A =
array([[-47, -42,  -9, -27, -39,   8],
       [ 28, -46,  60, -62,  64,   5]])
The bottom-right entry? 5
The fifth entry, reading row by row: -39
The entry directly above 28: -47
The entry just right of -39? 8
The 3rd entry in reading order? -9
The entry in the bottom-left corner -> 28
The entry just right of the smallest entry? 64
The second entry on the main diagonal? -46

x =  -27.60   -79.80  -129.13    41.50    77.34  -102.20   115.66   162.74   128.27   -33.04   102.22
The entry just left of -79.80: -27.60
The third entry -> -129.13
Find the entry just left of 77.34.
Answer: 41.50
The 2nd entry from the left -> -79.80
Find the last entry.
Answer: 102.22
The 3rd entry from the right -> 128.27
The third largest entry: 115.66

Questions about the row below.
1) Read off the 2nd entry from the right.
2) Read off the entry just right of the centre entry.
3) Read off the first entry.
4) Read off the centre entry.
5) Read off the entry just right of 0.14.
[ 0.14  0.09 -0.19 -0.01 -0.19 -0.07  0.04  0.03 -0.01]
1) 0.03
2) -0.07
3) 0.14
4) -0.19
5) 0.09
